128 stands for zero in the data rows.
Each row of this table is followed by its label. One hidden rule gives the labels. It looks at one to three of the table's principal directions, none of them among the few with the most spread.
[172 141 116 107  72 111  35 166 126 124 159 121 165 158 103 153 156 199
 119 101 101 154 185 199 114 132 176 123  81 168 177 140  71 117  50 119
 142 167 123 161  83  95  92 171 117 165  58  86] B
[137 105  95 139 121 126 107 150 167 131  89  73 135 105 100 116 136  87
 120 125 166  87  74 137 119 124  80 116 101 153  99 111 148 140 113 115
  96 105 145 128 138 112 156  96 109 101 144 137] D
[152 144 109  94 175 119 132 136 172 137  97 179 131  83 102 102 160  87
  89  78 155  38 174  87 110 108 117 143  85 147 142 106 120 115  53 215
 168 122  92 115  93 131 129  96 200 114 104  81] G
[ 68  51 172 188 184 124 220  84  40 116  65 164 103 165 166 201 128 127
 207 172 125 135 110 111 210 187 133 202 226  29 146 108 222 195 131 129
 127 136  97  90 203 167 151  99 107  76 176 155] B
[158 173  97  96  86 176 101 150 176 156 102  86 111  77 119  62 118  94
  91 120 148 119 101 125  74  37 104 107 100 155  91 126 125 100 160 149
 138 116 199 191 138  80 155 101 134 144 112 113] C
[194 175  97 126 137 164 127  96 181 104 181  71 166  82 103  83 107  90
  88 133 118  99 138  96  60 115 107  68  42 164  84 113 113  80 160 133
 120 102 145 139  85 119 109 102 131 129 159 115] C
[155 144 107 120 164 176 191 135 174 165 102 125 115  79 142  73 165  46
 102 126 169  37 128  89  94 100 152 143  67 149 106 102 100  81  84 196
 153  83 131 132 141 101 141 103 205 171 112  84] E
[151 148 116  89  91 104  56 141 150 106 114 119 176 121  58 122  79 153
  94  94 114 126 163 118  87 106  72 101 127 110 135 138 153 149 123 134
 137 155 108 122  74 125 122 125 101  97 144 122] A
[106  89 182 139 210  93 185  94  71 121 173 145  85 142  97 102 170  63
 143  99 122  87 173  86 183 194 128  85 152  93 179 177  92 160 115 124
 173  85  75  17 116 144 155 194 127  90 135 111] A
[149 107 158 128 141 109 149 122 110 134 153 148 130 123 122 125 156 118
 157 135 116 103 165 171 136 145 159  88  99 154 147 157 111 149 112 102
 147 124 129 125 118 122 112 149 136 119 127 112] E
[125 122 110 137 110 146  89 122 136 135 146  55 102 106 118 107 139  98
 133 129 124 180  67 177 117  94  95 115 126 177 129 126 135 170 169  79
  95 117 181 200 158  86 175 104  47 100 115 153] E
[119 108 134 110 180 163 175 105 112 138 102 171 115  86 145 124 123  88
 144 130 119 101 167 117 119 110 128 156 129 132 153 123 152 179 124 160
 156 145 112 155 147 111 158  96 142 105 134 133] C
[183 198 112  81  83 157  33 144 182  75 163  97 159  87  90  84  61 171
  95 101  92 157 149 128  48  75  81  56  70 177 100 168 124 119 161  91
 147 146 167 180  47  75 146 132  78 113 141 123] B
[147 161 142 119 151 107  93 139 152 108 157 145 106 116  88  97 166 132
 106  91 124 119 133 138 126 129 136 121 106 155 146 140 111 111  67 140
 183 108 112 127  77 109 148 138 130 109  80  79] E
[115 118  83 134  79  62  39 170 155  90  53  75 134 136  82 134 101 159
 104  97 172 133  65  99 151 132  46 130 177 104  86 124 187 124 135 124
 100 124 148  75 121 160 139 100  96  88 158 142] A
[101  79 183 183 182  68 220 124 104 147 117 155 110 166 157 132 196  91
 170 127 165  70 124 117 190 209 189 159 132 101 153 131 110 115  65 136
 119  63  74  64 169 172 103 126 184 155 141 123] G
[ 68  79 142 153 112 140 173 116  84 190 120 130 115 170 153 189 167 125
 185 160 137 163  89 176 200 133 136 156 169 119 153 107 117 166 132 118
  92 149 129 160 200 131 150 131  97 135  86 148] C
[119 113 153 143 166 121 175 119 127 101 127 144 105 114 132 112 125 111
 148 121 138 112 137 107 142 159 133 120 135 117 123 159 139 148 133 116
 158  87 114  78 132 135 156 125 137 101 154 122] E
[128 108 138 135 129  75 105 112 141 140 219 101 165 156  81 151 183 113
 142 119 114 135 116 183 139 177 135  94  86 187 162 119  80 152  84  83
  90 116  83 126  85 126 110 169  79 125 100 107] A
[ 98  70 190 154 234 146 245  84  52 108 148 191 118 148 155 152 153 105
 196 136 119  71 213  68 201 230 185 121 125  68 165 154 102 141  93 142
 172 103  53  16 125 145 151 184 163 114 156 105] B
[158 135 152 134  96  97  92 136 112  87 162 119 148 152 116 135 121 194
 149 110 102 166 179 159 129 161 171  99 114 126 149 175 108 125 117  89
 148 122 128 112 100 126 103 159 109 137 127 106] C
[ 91 103 134 116  85 108  99 143 130 163 116 136 116 152 130 146 140 130
 128 127 135 144  81 136 149  95  76 132 166 156 130 117 137 161 139 106
  88 161 158 158 146 129 140 122  99 113 105 153] B
[136 114 138 148 158  94 122 102 107 120 196  93  93 158 104 120 174  76
 101 107 114 131 114 111 138 162 111 112 151 121 161 131 102 150 122 112
 121 101 116  71 118 138 122 175  96  97 115 116] B
[ 73 115 100 122 152 123 182 161 174 167  19 154 103  84 165 105 135  61
 122 142 213  62  65  56 149 102 113 212 159 114  79  75 177 103 108 213
 125 109 125 116 175 150 158  51 199 140 132 138] F
[185 139 102 134  98 123  50 137 147  88 177 124 168 127 128 177 156 202
 131 133  85 165 161 206 112 140 158 143  57 235 156 115 110 132  49 105
 144 186 138 209  83 104  95  95  98 136  56 102] G
[153 167 121 100 129 147  96 127 131 120 174 131 124 112 117 122 124 131
 113 124  95 163 154 159  91 106 150 128 117 143 153 140 108 142 118 131
 167 150 123 162  92  91 130 160 106 129  89 106] D
[101 116 114 118 118 130 129 121 122 147 128 147 123 124 135 175 120 127
 141 150 124 161 115 155 151 108  96 141 159 145 135 120 143 178 149 131
 127 179 132 157 146 137 139 107 101  94  95 157] E
[145 132 145 113 144 126 122 112 116 123 170 161 152 135 109 148 142 140
 127 125  94 130 185 143 118 142 153 138 110 137 172 122 114 146  78 142
 161 158  88 139  89 120 113 142 125 121  92 100] G
[141 141 116  98  98 156 127 161 139 140  54 173 178 101 156 134  98 180
 151 152 142  89 177 127 120  99 168 144  85 136 100 117 141  78 100 171
 147 173 140 173 119 119 104  94 191 183 131 118] E
[152 159 125 116 151 142 125 135 186 121 148 114 136  65 127  75 118  94
 132 136 139  99 105 148  88 107 121  75  48 201  90 142 119 111 146 101
 123 103 150 181  95  98 145  98 126 121 152 146] C
[131 117 220 161 128  97 157 102  43  34 117 156 136 191 143 141  59 238
 197  97  77 171 212  85 149 204 177 106 189   0 150 221 170 145 165  69
 155  85 100  37 121 152 114 190 108 127 243 117] G
[130  98 164 144 182 107 138  63  40  91 164 170 145 165  87 184 123 162
 146 131  64 147 202 135 164 187 125 119 172  62 186 129 162 175 124 121
 157 169  68  80 102 167 105 157  97  63 149 123] G
[113 122 119 136  76  80  49 171 121  94  96 131 147 168 114 184 108 226
 148 122 135 167 112 162 177 152 107 118 153 120 116 147 143 122 114  95
 117 166 133 110 108 151 119 138  99 110 118 146] B
[142 116 151 136 193 128 180 111 128 146 171 131 136 111 113 103 181  59
 144 148 138  48 143 118 146 170 155  85  59 157 130 124  85  97  80 136
 146 103  97  96  94 119 125 153 155 133 122 104] F
[164 150 115 121 112 149  75 141 124 111 155 114 113 133 121 129 124 154
 102 121 101 157 135 167 103 108 124 105 116 145 138 145 108 129 133 103
 140 148 157 151 112 102 126 154 107 116 104 130] A
[163 139 130 125 140 128 130 138 146 112  98 107 127 117 117  86 126  96
 111  91 151  64 148  69 101 127 120 108 103  89 115 139 128 104 111 155
 132  83 131  83 115 118 128 136 157 126 170 102] B
[115 106 140 147 188 154 191 105 123 138 141 130 133 107 128 126 155  81
 156 147 136 101 138 134 146 165 158 146  93 137 146 112 116 136  91 143
 144 106  83 130 138 117 157 108 133 125 117 121] E
[141 135 178 128 162  88 110 104  85  93 178 173 123 145  94 135 136 167
 141 111  80 147 180 159 150 161 139  90 137 121 173 170 127 148 112 100
 176 143  97 113  80 141 115 160 107  88 123 119] G
[116  84 139 187 190 168 207  47  63 164 219  65  75 157 141 140 198  34
 134 149  89 179  99 170 140 161 156 163 155 124 200  99  95 191 146 102
 100  89 109 149 209 114 148 146  68 124  97 136] F
[139 131 120 121 120 110 117 145 115 113 104 155 145 134 132 155 112 170
 134 123 126 125 174 139 137 143 152 136 131 109 138 146 127 123 107 147
 153 151 109 106 119 145 100 136 155 141 125 123] B
[ 93 122 147 130 143 135 154 136 120 160 147 111  79 127 151  92 160  93
 156 113 147 138  90 148 153 124 149  99 127 145 134 162  76 132 157  96
 109  78 146 132 157  98 170 179 114 153 125 137] D
[112 110 100 140 149 115 151 131 164 137  86 110 109 105 122 108 130  62
  90 122 173  98  79  91 114 121  88 171 157 112 106  89 169 144 137 159
 105  93 121  99 164 154 143  71 148  93 149 145] D
[107 104 187 162 188 113 199  84  62 134 174 136  83 169 125 100 157  93
 130 113 109 134 146 115 153 179 165 115 174  58 171 154 103 134 156 106
 132  63  90  56 158 154 125 189 137 125 162 126] B
[ 90 123  95 102 108 134 130 143 145 168  91 156 154 134 155 166 125 126
 122 147 149 114 110  92 137 106 115 188 144 134 117  73 134 115 105 184
 101 180 112 147 133 141 114 110 155 166 101 135] B
[115 148 108  95 112 170 111 137 141 167  90 120 106 103 121 106 125  93
 111 130 143 112  88 104 120  52  75 123 142 126 104 107 142 123 149 160
 128 152 172 171 137  94 168 122 118 120 110 126] E
[134 131 122 157 133  95 144 170 164 142 125  92  90 142 141  89 177  80
 100 116 178  95  68 128 120 153 167 153 121 127 115 128  93  86  85 130
 117  50 124  81 149 129 117 149 169 170 118 112] A
[111 134 144 173 142 146 161  85 100  88 200  72  97 167 147 104 101 138
 115 109  97 215 113 100 112 175 150 128 171  76 136 154 103 126 214  71
  96  49 116  74 161 142 140 174  89 147 180 145] D
[127 128 116 155  93 128 110 154 127 123 122 104 113 143 151 148 132 164
 142 158 142 163  82 173 155 132 141 120 133 141  97 135 126 104 148  92
 116 131 173 138 151 132 124 126 118 132 112 147] G
[162 148 102 128 124 132 146 154 245 163 115  57 116  71  99  20 151  10
  59  86 199  51  58 104  40  80  92 111  61 173  84 107 112 106 128 139
  84  15 151 140 149 103 153  68 165 130 154 118] G
[160 200 134  66  92 143  44 180 174 124 110 140 170 100  86  59 109 193
 112  69 124 117 178 148  69  81 170  98  52 145 132 156  87  62  78 144
 159 113 119 187  51  64 141 161 149 192 118  74] D
[126 129 137 148  80 126 127 128  98  97 111 121 118 144 169 154  77 190
 156 159 106 203 123 151 132 123 142 142 182 105 113 163 169 148 190  86
 135 148 171 145 166 141 112 112 102 136 152 161] A
[112 148 113 131 118 170 157 133 145  93  63 180 176 103 170 155  55 219
 151 158 132 145 163 100 130 131 156 180 117 117  84 111 172  80 136 163
 152 157 112 154 134 154 126  49 178 165 152 140] A
[ 88  86 138 136 116 130 124 111  70 146 114 172 158 168 137 217 127 193
 177 160 101 167 145 181 188 144 126 148 158 122 159 106 147 165 123 113
 105 205 110 166 149 149 119 121  99 113 108 159] B
[125  99 157 150 162 119 174  92  70  72  93 186 181 152 133 183  73 199
 168 146 101 115 213  86 157 200 154 143 153  39 130 130 186 127 130 141
 148 150  69  56 115 187  91 119 158 110 206 130] G
[ 83 111 132 142  91  80  77 161 116 129 114  57  55 137 131  90 137 116
 149 106 158 194  32 160 167 115  97  97 194 134 116 182 132 162 203  51
  90  81 197 122 174 113 178 159  53 107 144 170] G
[160 147  96 115 114 192 119 126 155 140  95 124 146  87 132 128  92 121
 109 166 125 102 108 140  88  63  76 103  90 155  80  98 163 117 162 134
 116 172 180 201 132 110 131  70 132 104 141 159] C
[129 147 172 119 181 136 184 108 113 148 160 161  70 108 136  80 170  75
 137 100 119 120 156 132 122 113 177 133 134 118 172 161  99 148 114 151
 184  81 115 135 139 100 155 156 148 133 104  89] A
Which label does each new row get?
[159 133 141 114 117 144 101 108 115 131 177  71 125 125  98  91 122  89
 121 106 101 137 143 135  91 106  99  54 106 127 148 160 102 161 175  85
 105 113 158 141 117  89 140 170  70 103 152 135] ~ G
[106 117 137 126 124  92 113 148 134 149 123 126 110 136 111 125 146 103
 130 135 150 117  78 144 152 125  99 109 149 132 117 131 134 138 130 109
 114 128 137 116 125 133 136 143 112 100 122 146] ~ D
[138 150 127 141 110 128 146 138 181 142 142  77 143 118 126  72 122 101
 110 119 159 118  90 124  87 126 143 104  86 137  91 128 101  81 156 108
  84  52 134 129 138 126 121 120 146 170 166 133] ~ E
[125 120 126 145 121 160 143 102 116 138 134 101 101 129 142 131 128 119
 137 127 116 165  96 155 120 100 109 123 148 127 130 126 141 164 182  98
  96 112 166 168 177 114 151 117  91 110 143 144] ~ B
[102 157 145  88 156 165 171 139 128 216 151 178  75 133 143 100 195  53
 104 133 141  80 108 107 138  76 149 141 132 130 146 108  60  92  83 193
 163 137 122 140 122  92 146 197 179 174  43  88] ~ D
[186 171 103  90  60 117  16 175 149 118 132 104 127 132  99 113 140 171
  90  85 110 146 149 166  84  76 131 114 107 159 148 151 101 119  82 130
 157 154 170 167  84  79 112 164 112 148  71  80] ~ G
[147 130 136  89 122 106 121 125 108 152 144 146 159 156  91 133 131 105
  97 103 109  90 196  97 100 129 132 125 137  80 175 130 100 139  87 171
 144 151  75  81  91 131  85 190 150 150 120  94] ~ G
[ 74  83 146 186  88 116 137 144  68  96 114 106 125 190 181 190 109 223
 206 180 131 210  90 153 218 201 171 140 181  97 100 153 139 111 167  55
 102 132 151  88 172 155 132 154  90 154 145 163] ~ A
[131 139 102 104  72 122 106 159 149 147  99 135 161 137 126 150 103 157
 113 139 138 122 129 130 116 103 117 134 129 132 108 122 125 110 121 146
 123 164 132 131 121 137  99 129 151 165 115 128] ~ E
[166 166 148  98  87 130  58 144 121 112 167 111 144 150  98  90 124 181
 109  70  92 159 194 141  88 116 164  92  98 120 170 170  72 106 111 112
 143 116 129 140  83  87 119 193 112 167 113  87] ~ F
[ 77 106 108 139 178 188 237  96 126 200 125 125 100 102 173 121 147  28
 132 182 157  93  72  99 152 113 113 144 129 148 102  86 106 118 172 160
 100 121 128 139 193 136 155 107 159 159 123 167] ~ G
[ 54  77 145 172 217 120 255  88  76 191  83 198  77 144 165 171 176  60
 153 177 166  77  84 112 221 161 133 183 202  70 127  83 155 130 132 185
 130 119  82  74 212 203 125 105 198 118 130 155] ~ B
[131 131 146 130 162 104 123 135 104 100 103 124  95 125  92 104 126 117
 135  90 139 110 143 116 148 148 123 104 156  63 142 174 139 141 120 134
 172  89 108  61 117 124 158 168 121  91 153 109] ~ G
[154 137 122 149 148 187 156  91 114 119 151 103 116 113 143 112 119 118
 115 148  97 153 128 144  90 116 146 136 117 127 127 113 138 126 164 114
 127 113 148 166 155 111 132 111 119 132 145 131] ~ D
[131 123 151 131 118 109 113 144 100 124 121 138 124 160 107 140 135 156
 139 114 128 118 149 137 161 145 126  91 137  91 141 161 111 121 112 118
 145 131 123  87 117 133 125 170 128 116 123 121] ~ F
[ 89 108 121 135 142 132 166 102 115 158 117 154 139 137 153 166 138 114
 139 162 131 124 107 104 158 130 119 174 154 127 124  74 150 126 130 160
 102 163 112 143 151 159 115  96 140 137 121 144] ~ E
[ 99 105  73 160 117 128 182 149 184 175  78  79 128 106 159 120 147  70
 119 153 206 105  46 131 131 129 138 181 118 151  78  76 127  99 139 154
  68  74 135 129 206 155 127  61 174 173 133 151] ~ A
[125 140 136 117 131 153 108 101  94 143 185 149 106 148 137 160 157 150
 135 125  78 181 138 171 137 104 136 130 140 154 174 124 101 157 127 117
 134 171 138 187 123 103 134 164  89 124  73 117] ~ D
[169 123  68 160 136 113  86 112 181  85 162  26 158 129  73 116 135  80
  60  95 152 110  98  78  85 172  75 125  96 120 107  74 132 114 122 133
  70  73 108  58 107 150 120 103 102  80 158 117] ~ G
[ 72  94 131 156 184 115 232 127 125 108  11 207 140  54 189 178  69 134
 225 228 180  90 106 123 211 157 125 164 148 128  50 127 243 138 158 155
 171 170 122 133 170 192 143   0 174  87 182 202] ~ C
[100 104 118 170 153 133 158 117 136 129 148  94 126 152 144 133 162 108
 124 130 148 135  88 106 146 179 150 175 123 130 128  84 108 103 107 128
  85  82  97 102 155 142 138 118 130 151 124 127] ~ D
[ 82  68 132 153 152 131 250  93 101 122  37 178 153 108 173 178  56 116
 180 205 151  89 127  65 166 155  98 162 190  69  67 111 234 159 196 148
 124 153 116  73 188 203 115  49 171 104 224 181] ~ C
[131 134 101 122  89 110  80 162 172 121 134  99 147 131 111 142 130 133
 116 128 154 129 100 123 131 131 101 121 109 157 104 118 117 117 104 126
 117 140 137 115 100 126 132 121 111 115  94 126] ~ A
[149 134  83 122  74 105  73 161 176 145 130  83 133 121 111 130 143 115
  92 128 148 139  82 169 102  97 102 131 116 184 115 112 121 134 117 119
 105 138 161 158 131 121 112 105 114 130  88 130] ~ E
[141 155  94  90 107 147 118 159 154 123  50 182 149  85 150 136  68 163
 111 143 141 100 159 107 103  78 112 147 126 129  91 126 168 109 136 179
 161 183 145 151 120 140 109  77 188 138 137 144] ~ D
[125 121 115 153  56 124  80 171 121 140 115  92 107 177 154 167 170 184
 143 121 133 197  91 196 149 122 173 191 153 142 157 125 108 135  76 112
 120 134 159 176 174  98 132 135  98 172  50 105] ~ A
[114 124 150 140 153 135 175  68  86 121 144 180 147 122 136 165  98 159
 154 184  80 164 143 152 141 132 133 140 161 121 125 109 187 146 175 119
 144 175 116 165 134 168 101  89 121 109 153 150] ~ A
[121 103 136 139  99 163 106  94  78 133 190  96 147 163 120 184 113 158
 155 163  72 208 132 192 141 132 106  95 136 142 159 131 116 184 175  59
  95 184 143 178 140 110 137 150  36  98 108 168] ~ G
